In the rows, 128 means zero.
Rotation paths and how fast each direction turns (degrees a step)
Each turn is a multiple of 5 degrees from 10 to 175, or 0.
Each row of a path follows its step; steps can be skipped.
Rotation 1:
step 0: [133 120 136 129 116 119 134 128 134 120 121 126 132 110 134 130 130 132
 128 128 136 148 113 135 128 132 132 123 127 144 115 135 115 128 131 134
 122 133 123 128 135 117 134 119 134 132 126 125 135 118 140 127 144 118
 132 116 125 114 124 118 128 145 127 122 109]
step 2: [133 123 131 121 117 129 124 127 137 133 132 119 129 109 126 133 130 120
 106 127 142 137 117 120 141 135 134 119 126 127 127 142 125 146 135 122
 127 127 128 139 123 129 111 124 130 138 137 134 121 127 145 119 131 124
 124 128 130 108 121 130 138 136 133 137 121]
step 5: [128 135 144 134 116 123 119 118 121 126 128 132 139  99 128 134 130 127
 110 131 131 135 121 122 129 133 122 114 131 121 117 141 128 128 125 138
 129 135 130 128 135 126 120 118 135 118 127 136 123 125 136 129 139 113
 120 115 136 108 120 131 132 131 124 123 126]
step 6: [126 124 121 117 122 128 142 132 136 123 109 134 131 125 136 127 129 111
 126 134 137 148 127 130 120 131 122 126 133 119 130 137 128 138 121 113
 129 116 115 117 126 123 131 123 131 133 120 122 131 118 130 133 130 116
 114 119 132 108 120 124 123 140 128 123 112]
step 9: [135 122 134 114 133 130 137 124 125 125 124 130 135 126 128 115 129 132
 131 132 142 147 109 140 124 125 124 127 126 135 130 137 133 144 139 134
 129 124 112 132 126 119 135 127 136 135 124 131 134 128 136 141 143 116
 111 118 132 107 133 130 128 123 134 126 116]
step 11: [124 133 129 123 117 127 120 138 142 137 112 120 128 112 126 135 127 124
 128 126 138 153 122 133 117 134 116 119 129 123 120 133 135 132 142 119
 118 134 129 120 126 136 128 127 134 133 123 131 125 126 149 126 140 112
 123 126 127 108 126 133 132 135 133 132 127]
step 13: [126 116 138 121 116 134 116 129 135 128 121 132 136 105 121 119 140 132
 118 126 127 126 126 128 138 132 143 118 136 131 126 134 128 128 137 123
 129 135 109 124 129 137 129 128 128 141 112 118 132 126 130 117 140 120
 122 134 121 109 112 127 135 131 131 127 119]
step 14: [137 134 144 108 130 130 121 115 144 128 111 124 130 120 131 136 118 131
 124 124 140 135 113 127 122 127 116 120 130 124 120 147 134 119 132 133
 121 128 122 130 132 134 125 124 137 119 128 124 131 121 135 142 132 109
 116 126 133 115 129 123 126 122 124 126 120]
step 15: [130 130 128 126 116 130 125 132 116 124 124 131 138 118 128 124 132 125
 114 147 137 124 125 129 129 112 117 116 123 117 138 138 134 139 125 119
 143 124 123 132 123 119 130 121 130 138 118 127 129 122 135 124 127 117
 106 130 139 106 118 130 135 126 136 128 117]
Directions:
[126 130 125 124 125 127 129 127 132 129 126 129 129 129 131 127 129 128
 127 127 126 129 130 126 126 130 126 130 128 128 127 124 124 126 130 130
 128 129 129 127 129 130 130 127 128 128 128 129 130 125 128 130 134 129
 133 129 131 124 126 126 129 126 127 125 130] -> 135
[128 127 128 131 126 129 128 129 129 130 126 130 125 128 129 129 122 123
 130 129 127 128 127 124 129 128 128 131 128 128 128 132 130 130 126 126
 129 130 127 127 127 126 126 126 129 128 129 131 129 129 128 131 130 129
 126 133 130 128 125 124 127 125 129 131 130] -> 85
[129 127 127 126 128 124 128 126 133 133 127 124 127 129 127 127 129 128
 130 130 127 125 127 125 133 127 126 126 130 129 128 131 131 128 128 129
 130 128 130 129 130 128 129 132 127 128 126 128 127 127 132 124 127 128
 127 126 124 128 124 126 127 127 126 125 130] -> 35
[131 125 127 131 131 128 130 131 129 125 129 130 129 124 130 127 130 127
 130 131 126 126 127 127 128 132 128 130 127 133 130 127 128 128 130 126
 127 128 125 127 131 126 133 131 129 129 128 127 131 124 125 128 127 131
 126 128 127 128 125 127 127 127 128 127 125] -> 115
[124 125 129 129 127 131 127 127 129 126 130 128 127 127 129 125 129 130
 134 126 129 130 128 126 130 127 130 125 130 129 128 128 126 126 129 134
 125 130 128 127 128 125 126 128 129 132 128 126 129 130 124 128 128 127
 127 128 128 127 129 128 128 124 127 126 129] -> 80
Rotation 2:
step 0: [133 118 121 130 116 127 129 109 133 114 123 118 131 121 127 122 135 111
 131 130 133 110 117 101 130 129 122 128 137 137 130 111 125 134 134 138
 131 141 128 124 130 131 121 135 134 115 132 125 119 118 131 132 124 126
 127 143 135 131 128 131 121 141 124 128 122]
step 1: [128 131 131 126 135 127 120 132 150 121 133 140 125 121 136 121 130 127
 129 126 124 128 135 140 133 136 128 133 109 116 118 143 133 128 114 120
 123 133 116 126 144 119 119 133 121 131 134 121 109 119 117 124 124 117
 126 133 122 124 131 133 124 111 129 124 115]
step 2: [120 117 144 125 134 138 136 114 137 116 125 116 125 135 135 142 130 123
 122 122 123 126 133 128 129 135 136 143 147 135 134 135 126 126 141 143
 108 134 128 124 126 123 137 120 130 125 131 130 133 117 136 126 123 123
 130 116 141 131 127 116 117 138 133 122 133]
step 3: [121 135 133 132 131 110 130 131 133 131 127 133 116 135 120 107 127 135
 134 135 134 127 130 117 125 137 123 138 128 128 128 130 128 143 133 117
 132 117 127 131 132 117 132 136 120 138 122 115 119 116 134 121 122 136
 109 132 107 138 143 126 127 138 127 132 119]
step 11: [104 123 143 142 122 139 123 126 129 116 126 125 140 123 119 130 119 127
 150 116 129 119 125 132 146 133 125 139 122 138 133 130 125 120 118 122
 123 132 125 118 130 133 137 123 117 126 121 126 119 128 135 128 138 126
 135 114 141 139 130 122 133 126 131 124 132]
step 12: [128 128 134 137 129 109 128 123 116 136 133 135 126 126 133 127 141 134
 121 131 133 127 136 133 133 131 120 148 138 111 113 126 116 129 130 125
 124 138 121 136 114 120 122 128 124 116 139 126 132 131 133 119 131 131
 110 140 133 132 135 137 118 146 123 133 122]
step 13: [117 123 131 130 119 128 116 124 149 124 120 116 126 127 128 128 117 120
 123 144 116 109 135 138 131 120 114 122 117 140 125 124 123 144 123 138
 132 131 135 120 124 123 130 128 116 120 120 140 114 127 119 135 128 128
 131 129 115 134 133 132 135 135 133 118 137]
step 14: [131 120 135 127 113 128 138 115 139 128 129 132 142 129 124 114 143 138
 115 131 125 120 136 128 126 141 130 137 133 124 132 138 105 107 120 119
 126 124 113 131 138 128 124 123 134 136 128 127 136 139 128 122 119 116
 125 131 129 131 120 132 127 126 140 127 118]
step 15: [141 114 131 120 143 113 126 121 130 134 138 133 121 138 140 117 119 127
 137 134 131 127 129 128 131 127 125 132 131 145 140 134 120 145 134 129
 131 148 142 124 137 129 133 142 123 112 141 130 127 118 116 128 127 120
 137 123 130 134 127 116 131 137 130 126 128]
Directions:
[129 133 127 132 126 127 131 129 129 128 129 126 127 130 127 129 133 125
 131 126 128 128 128 128 129 132 130 127 126 128 127 129 130 130 128 133
 128 127 128 125 131 128 127 131 130 127 130 130 126 130 128 123 129 129
 129 128 130 127 129 127 126 128 125 125 128] -> 40
[127 129 131 131 127 129 126 130 124 128 131 126 128 126 124 131 125 128
 128 131 129 127 129 131 129 129 126 128 132 127 127 128 129 128 128 131
 131 125 131 130 128 126 131 129 129 129 130 130 126 124 129 125 128 130
 123 127 128 128 128 127 128 130 127 133 125] -> 80
[126 128 131 128 129 131 130 130 130 129 124 129 128 131 129 127 127 125
 131 128 131 130 130 128 126 129 125 128 126 125 132 128 128 126 124 130
 131 127 124 128 129 128 130 128 124 128 126 129 122 130 125 130 129 130
 126 128 128 128 126 129 131 128 126 130 127] -> 145
[126 129 127 130 124 127 126 131 126 131 126 128 132 125 124 130 129 130
 127 127 126 130 126 128 128 126 125 128 127 126 127 130 126 127 128 127
 125 131 131 126 129 131 129 130 125 126 127 128 130 132 126 130 132 129
 127 129 130 127 129 127 127 129 125 130 131] -> 25
[130 128 132 127 128 131 126 127 129 128 131 131 131 129 127 131 129 127
 125 132 127 129 127 129 125 128 128 127 126 126 132 130 131 129 126 129
 126 128 130 125 129 126 128 123 130 131 126 129 127 130 129 126 127 124
 129 128 125 127 127 129 125 131 127 126 130] -> 90
[132 129 126 127 123 128 131 130 129 125 124 128 128 126 129 127 126 129
 126 129 131 124 130 130 127 125 127 126 126 129 126 128 132 129 127 126
 124 125 128 131 130 127 127 131 128 128 128 130 124 129 132 129 130 127
 130 127 127 128 126 129 126 128 130 130 128] -> 115
[131 123 129 129 129 129 129 126 128 125 128 126 128 131 126 132 127 127
 130 128 121 127 128 125 127 127 127 127 127 132 131 127 129 128 126 128
 125 123 128 128 125 130 128 128 128 125 128 127 127 129 127 128 129 129
 128 127 132 129 131 130 126 127 131 131 128] -> 160
